Here are some points, one per row:
   4   35   19  -46   20   13   77  -16   39    5   16   -2  -38  -30   11   10  -27   41   -4   30  -23   19  -52   47   44   46  -10  -25  -39   26   22 -108  -28   -2   24   38   46   15    0    5    6    8  -36   -6   -6   19   36   26
 74 -23 -22  35   8  37 -32  42  29   0  12  -8  13 -31  -7  10 -53  41 -24 -23  49 -42  30 -15  64  15   2  55 -64   5  30  24 -11  -2  20 -24 -12  83  37   1  10   7  -8  -8  56 -15   4   9
 58 -21 -21  41 -20  11  47 -22 -30 -53  19 -11 -26  28 -35 -29   5 -12  78  40 -38  21  42  28  24   0  19  -1   4  -2 -46  17 -24 -13  -8 -66  10 -21 -63 -18   8  49 -46  10  28  18   2  -5
 10  -3 -26 -60  -3  -4  -8  31 -27  -2  13 -20  26  12  53  36 -30   5   9  19 -45 -26 -34   1  48 -47  42 -76 -41 -30 -10  45  40  13  -3  54   1 -12 -56 -51  13 -12  21  26  19 -35  22  -2
 65 -14   5  18  37 -18 -34   9 -35   4 -15  14 -28  20  15 -35 -32 -27  -4  66   0   6 -46 -49 -19 -23 -26 -16  14  25   3  -9  -2 -16 -54  41  21 -11  43  16 -61 -12 -35 -10  45 -17 -48  53
  5 -10  -8   2 -18  34   4  41  50  68 -21 -46 -37   6  -7  35  69   7  30  57  14  54   2  33   5  14 -26 -47   6  21  27  44  44   9  27 -22 -42   1  12  42   8 -38 -13  54  30  -9 -16  -3
-33   8 -15  19 -24  18   2  58  49  -8 -24 -20  39 -14  10 -37 -45  -9  -2  35  20  46   8 -10  10   4  22   8  62   5 -24  -7 -16  60  -9  84 -44  -5 -13  -7 -12  48 -33 -48   9  36  26 -55
  1  -5 -48  33  56  28  35 -35 -21 -22  46 -33 -16  66 -25   1  21   4 -40 -35  40   6 -12  -8 -27  -6   1 -16 -11   6 -55  10  27 102  19  31   0  34 -10  22 -35  -5 -12   7 -35 -19  48  23
  7  32  -4  10  28  13 -15  -7  15 -54 -51  -5  -3  10 -32 -37  21  42 -21  19 -34 -54 -33 -12 -31  55  42 -66  45 -16  34   0 -13 -11 -52 -29 -13  32   1  27  24  -8  55 -18  21 -41  34 -63
-28  13   3 -13  29  -4 -31 -12  84 -23  41   9  15  23 -27  29 -50 -41   9 -12 -19  15 -51 -21 -41  44  16  11 -28 -48   0  56 -27 -18   2 -36 -21 -56  -5 -16   7 -40 -49  -6  16   2  34  55
 19 -66  19 -27  -2   2 -73 -27  47 -28  -2  44  -8  -4  10 -14  38  39  16   0  23  42  27  -9  15 -40  25   7 -20   1 -46 -47  32 -39 -17  17   4  -9 -20  70  21 -52  10 -28   9  41  56  -2
 31  -7  65 -17  -8 -22  47  42 -14  21 -17  10  15  43  15  19  -3  14  27   7  35  42 -22 -11 -71 -11 -38  56 -33  27   5  11 -61  12 -60  -3  -7  52 -66 -29  17 -21  20  -5 -30 -37  33 -32
-66  61  -1 -16  53  29 -15  42 -31   8  12  51 -27  32  26  16   1   7  -1  12  51 -21  73   4  16 -17 -33 -58 -33 -27  11 -21 -35  -8 -40 -39 -36  -3 -16 -14 -27  12  12   4  31  70  -7  18
-64 -33  78   3  -1 -15   2 -19   2   6  21  -7   0   7 -51 -59   1  19 -58 -18 -48  15   0  50  44 -47 -11  -7  13  -8   6  20   8 -19 -12 -19   0  64 -15 -19 -35 -42 -60  -9  18 -34 -46 -32
-48 -52 -21  44  44 -23 -29 -24 -35  23 -37 -74  33 -20   8  26  11  27   1  18  25  63  38 -17  20  27  39   9 -12  -5 -36 -31 -42 -21 -17 -10  36 -20  66 -78   1 -18  28  24  23 -13  22   5
-18  48 -42 -24 -38   3 -12 -27  34  70 -14 -23   3  55   5  15 -34  23  50  -6 -21 -38   3  14 -37 -26   8   7  12  -3 -41   6 -34  26  27 -13  91  26   5  33 -25 -26  29 -47  45   2 -35 -32
-23   7  66  29 -14  46  21  11 -29 -32  29  15  30  17   9  -6 -11 -10   9  17  40  26 -14  26   9 -33  17 -35  34  20  23  72 -65 -43  74  14  26 -17  43  48  11  21  33 -16 -29 -24  23  27
-15  -6 -53 -19 -26 -48  38  20  33  -3  14  12   5  24  29 -73   2 -60 -18 -18 -33  10 -22 -13  38 -22  17   4   0  63 -17 -27 -40  19 -11 -69 -48  25  57  20  19 -28  44  47 -20  12  -6  24
 23  33 -13  85 -14  -3 -13 -41  16  15 -47  71  59  11   8  -1 -20   2 -60 -23 -11  23 -21  60 -14  21 -56 -31 -48  16 -23  18  19 -13  -2  10   4 -31 -19   1 -30  20   9  54   9  11  12 -36
 -2 -35 -45 -34  10  -3 -14 -56  32 -36 -24  15 -68   8   6  -4  14 -39  43 -36  49 -14 -11  10  15  -6 -32  -7  33  22  52  -2 -36 -32  54  25 -19  -3 -15 -78 -53   8   1   6  -1 -33   5 -49
 -4 -27 -27 -26 -38  -2  70  11 -22 -40 -20 -42 -25  -5 -42  32 -73 -48 -54  -4   9  24  35 -26 -11 -19 -53  -3 -14 -24  34 -25  44 -20 -25 -21  21 -54  19  40   9  -7  36 -23  20 -17  24 -34
  1  18  32 -31  -3  14  -2  -2 -36 -40 -18  -7  52 -67 -44 -38 -27  24  53  14  17 -13  -6 -20 -43 -17  28  10 -17  -7  -1 -56  -5  42  68 -23 -31 -41 -14  22 -47 -27   2  67  10 -25 -52  -3
 -1 -77   8  21  34 -24   0  19   2  29  21  35  14 -22  -2   5   5 -13  75 -12 -45   9  11   5  49  48 -38 -28 -28 -41  27   9   5  59 -14 -21   9 -10  10  33 -48   8  42 -64 -75 -16 -28  -9
-25   2 -30  37  -1 -59  23 -32 -18  40  47  51  14 -34 -59  -2 -41  -1  52  63  18 -38   0  -3  -9  -6 -20   0  59 -12  19   7  54 -18   9  24  -1  74 -12 -19  38 -19  15  36 -10  19  56  20
 45  27  40 -47  -5  -4 -35 -26 -36   2  -5   7  11 -19   9  17 -10 -77  20 -49 -42   1  70  -9  -6  35 -18 -45   5   3 -43   6 -37  12  20  39 -21  52  42  18  38  -8 -48  12   1   3  28 -43
 12  57 -22 -15  33 -17   4  26 -15  44 -64  26 -23 -51 -21 -55  28   2   2 -52 -40  58   8 -15 -27 -39  40  15 -22  -5  20  17  30 -19  31 -11  11  10  -5 -12 -21  58   4 -45   9 -20  39  59
 34 -29 -14  -1   0 -13   4  29   1  -1  59  19 -10 -35  43 -35  15  55 -50  -8   6  20 -28 -45 -63  -7 -42 -58  14 -44 -26  -3  -3  -3  71 -35  25  -9  -2 -55  46  -4  10 -15 -15  44 -32 -41
  0 -40  -7  33 -40 -34 -19  35 -15  -2 -79 -51 -32 -26  -1 -15 -25  -2 -29  -9  11 -72  22  47 -32  28   1 -32   1  14 -14   6 -34 -15  16  10   4  -1 -48  11  10 -41 -12 -17 -52  27  -7  91
-30 -13  -7   0 -24   1   4 -34  34 -61 -59  33  52  11  15  75  28  32  10  25 -23  -9  25 -44 -21 -47 -25 -27 -13  38  35 -15  27  50  -1 -22  11  27  31 -26  34  41 -54 -19 -24 -20 -35  46
-27 -14   5 -60 -30 -13 -52 -31  12  -9  32 -24 -27 -41 -11   5   0  14 -37   9  12  21  -8 -31   2  49 -15   7  16  19 -14  44  -7   6 -38 -10  24  31 -44  26 -18 113  44  44   5   6 -31  32
-30 -20  60  40 -57  23  14   5 -17  -3  -3  13 -23  11 117 -22   2 -10  27 -37  11 -30  -3 -36 -11  47  45  25   0 -17  25 -13  58   1  -9 -24  44  12   6  -9 -43  -1 -16  42  32   9  46   1
  9 -25   0 -18  -2  37 -45  19 -30  19  57   6  22  41 -32 -27  -8  44   2 -54 -36   1  55  30 -25  29   0  12  45  75  63 -28  13  15 -32  35  18 -64   4 -37  30   0  17  13  17 -16   4  29
-23 -60  28 -10 -11   8  -7  40 -22  30 -17  78 -38   5 -28  43   1 -25 -22  24   5 -57 -40  24  11   2  19  35   6  31 -86 -16  12   4  32 -20 -30 -47  19 -13  27  45  13 -32  22 -39   4  -7
  8  22  14  11  32  46  -4  36  29 -51  -3 -34  49 -29 -13   1  27 -87  39 -38  25  -2 -45  36  15  -4 -14   0  15  23 -33 -14  53 -21 -31   7  47  35 -20 -41  28 -13  40  -7   1  45 -60   7
 -7   6 -40  62 -15  54 -22  -8 -35  34  51 -15   0 -75  33  63  21 -43 -25 -12 -39  14 -27 -19  -7 -39 -11   7  31  11  30 -45 -46 -13  -8 -23 -16   2 -58  44  -3 -25 -21 -13  -7 -26   2  -7
-10  51   4  29 -56 -64 -22  26  28  -8  71 -23 -15 -12 -31 -21  76 -36   1  23  25 -30  22  11 -31  -9  20 -11 -88 -14   3 -16 -10 -17 -22  42  20 -19  36   1   3  34  -8   0 -18 -43  -9 -28
 42 -13  14 -44  -8 -57  45   3 -18  20  -9  21  48 -16 -33  50  68 -10 -42 -41  56 -21 -18  21  25   1  46  -1  55 -35  33  15 -19  41 -26 -24  21 -29   7   8 -24  -1 -31  -1  51  42  20   9
  1  22  54  -8  10  26  37 -62  38  26   8 -52  -1 -52   9 -36  21  14   0  14 -24 -63   8 -32   7 -30 -71  29 -10  29 -21  61   6  29 -22   4 -33 -63  17 -36   0 -20  27 -32  22  30  31   3
 -5  -2  -4 -25  46   5 -39   1   8 -23 -15   7 -30 -12  48 -11   4 -30 -23  38 -17  -6  22  74 -20 -33 -18  92  32 -74  30   4  -4  51  -4  11  42 -11  22  26  39  11  -8  57 -24  -8   1 -11
-23  23 -43  -6  11  38  66  18  19  14 -25  61  -1 -16   5 -18  29  31  -2 -22  17 -15  43 -60  46  26  -3  27  23 -28 -41  28  -7 -43 -24  47  35 -34 -17  22  34 -37 -28  34 -35 -67 -54   3
 13  50  46  40 -14 -11 -30  -4 -15  -8 -24  13 -61  37 -52  37   0  -3 -33  26 -39  19 -11 -75  58  -2  38  38 -15   0  27  12 -14  41  45  30  14   1 -22 -23   9 -28  44  18 -31  64 -28 -17
-41  20 -46  -6  27 -49 -32  27 -64 -30 -14 -33   8   8   8   0  11  59  36 -32   6 -25 -56  -7  30  -8 -35  40 -14  53  17  34  15 -26   7  -7   5 -28  10  47  13   3 -68  -5 -33  44  21 -54
 28  12  22  26 -11 -10  18  -8  11  -7   7  -8 -58 -12   7  52 -38  74  33 -70  -5  10 -12  31 -18 -45  24  -7  38 -38 -29  -7   1 -17 -62  26 -65  -2  66   0 -14  23  12  22 -36  14 -40  15
-18  -5 -21   3  37 -51  61  -9  -4 -43  31   4  13   4  40  31  16   0 -23  12 -40  12  41  31 -49  46  37  49 -21  17   5  22  27 -33  41  55 -48  24 -16  26 -25 -21  36 -35  65  20 -55   1
 41  92  25 -13  -8 -45 -39  -6   3   0  19 -26   5  26  41  17 -11   2 -26  23  35  10  38  15  42  19 -10  13  68  11 -18 -38  57 -16  23 -62 -30 -29 -24 -20 -27 -15   2 -45 -43 -61   6  14
 13 -19 -20 -40   1  55  -2 -39 -15  55   7  21   5  -4  -4  -7 -37 -21 -28  20  38  -4  11   0 -40  13  95   1 -39  36  27  15  32 -18 -37 -28  -1 -10   9 -13   2  -6 -34 -16 -78  40 -39 -45
  4  -9 -34 -42 -58  67  -4  13 -33  -6  -2 -27  41  52 -28  -6  46   8 -10  34 -45  -7 -34   7  -2  14 -34  48  -4 -73 -11 -21   1 -58   4   6 -36  39  41 -28 -48   9   7  -2 -42  23  29  26
 -5  -9  28  27  33 -16   8 -55   1  61 -21 -42  24  70   7 -39  -6 -27  12 -33  27  -4 -30 -17  18   0  -3  -5 -14 -49  27 -50  13 -20  28  13 -38   1 -25  31  92  59   7 -10  30  -5 -35  12
There is one direction along which these points spread out most. How far along it is each point below, from 0 to 99? The average is 50, and the first point in the table lies past the average. One standard deviation of the points above along it is 16.
  5 -10  -8   2 -18  34   4  41  50  68 -21 -46 -37   6  -7  35  69   7  30  57  14  54   2  33   5  14 -26 -47   6  21  27  44  44   9  27 -22 -42   1  12  42   8 -38 -13  54  30  -9 -16  -3 60
 41  92  25 -13  -8 -45 -39  -6   3   0  19 -26   5  26  41  17 -11   2 -26  23  35  10  38  15  42  19 -10  13  68  11 -18 -38  57 -16  23 -62 -30 -29 -24 -20 -27 -15   2 -45 -43 -61   6  14 44
-18  -5 -21   3  37 -51  61  -9  -4 -43  31   4  13   4  40  31  16   0 -23  12 -40  12  41  31 -49  46  37  49 -21  17   5  22  27 -33  41  55 -48  24 -16  26 -25 -21  36 -35  65  20 -55   1 64
 23  33 -13  85 -14  -3 -13 -41  16  15 -47  71  59  11   8  -1 -20   2 -60 -23 -11  23 -21  60 -14  21 -56 -31 -48  16 -23  18  19 -13  -2  10   4 -31 -19   1 -30  20   9  54   9  11  12 -36 63
 28  12  22  26 -11 -10  18  -8  11  -7   7  -8 -58 -12   7  52 -38  74  33 -70  -5  10 -12  31 -18 -45  24  -7  38 -38 -29  -7   1 -17 -62  26 -65  -2  66   0 -14  23  12  22 -36  14 -40  15 34
-64 -33  78   3  -1 -15   2 -19   2   6  21  -7   0   7 -51 -59   1  19 -58 -18 -48  15   0  50  44 -47 -11  -7  13  -8   6  20   8 -19 -12 -19   0  64 -15 -19 -35 -42 -60  -9  18 -34 -46 -32 66
-48 -52 -21  44  44 -23 -29 -24 -35  23 -37 -74  33 -20   8  26  11  27   1  18  25  63  38 -17  20  27  39   9 -12  -5 -36 -31 -42 -21 -17 -10  36 -20  66 -78   1 -18  28  24  23 -13  22   5 11
  1  18  32 -31  -3  14  -2  -2 -36 -40 -18  -7  52 -67 -44 -38 -27  24  53  14  17 -13  -6 -20 -43 -17  28  10 -17  -7  -1 -56  -5  42  68 -23 -31 -41 -14  22 -47 -27   2  67  10 -25 -52  -3 46
-28  13   3 -13  29  -4 -31 -12  84 -23  41   9  15  23 -27  29 -50 -41   9 -12 -19  15 -51 -21 -41  44  16  11 -28 -48   0  56 -27 -18   2 -36 -21 -56  -5 -16   7 -40 -49  -6  16   2  34  55 61
   4   35   19  -46   20   13   77  -16   39    5   16   -2  -38  -30   11   10  -27   41   -4   30  -23   19  -52   47   44   46  -10  -25  -39   26   22 -108  -28   -2   24   38   46   15    0    5    6    8  -36   -6   -6   19   36   26 69
  8  22  14  11  32  46  -4  36  29 -51  -3 -34  49 -29 -13   1  27 -87  39 -38  25  -2 -45  36  15  -4 -14   0  15  23 -33 -14  53 -21 -31   7  47  35 -20 -41  28 -13  40  -7   1  45 -60   7 66
 -2 -35 -45 -34  10  -3 -14 -56  32 -36 -24  15 -68   8   6  -4  14 -39  43 -36  49 -14 -11  10  15  -6 -32  -7  33  22  52  -2 -36 -32  54  25 -19  -3 -15 -78 -53   8   1   6  -1 -33   5 -49 57
 45  27  40 -47  -5  -4 -35 -26 -36   2  -5   7  11 -19   9  17 -10 -77  20 -49 -42   1  70  -9  -6  35 -18 -45   5   3 -43   6 -37  12  20  39 -21  52  42  18  38  -8 -48  12   1   3  28 -43 62
 19 -66  19 -27  -2   2 -73 -27  47 -28  -2  44  -8  -4  10 -14  38  39  16   0  23  42  27  -9  15 -40  25   7 -20   1 -46 -47  32 -39 -17  17   4  -9 -20  70  21 -52  10 -28   9  41  56  -2 24
 -5  -9  28  27  33 -16   8 -55   1  61 -21 -42  24  70   7 -39  -6 -27  12 -33  27  -4 -30 -17  18   0  -3  -5 -14 -49  27 -50  13 -20  28  13 -38   1 -25  31  92  59   7 -10  30  -5 -35  12 65
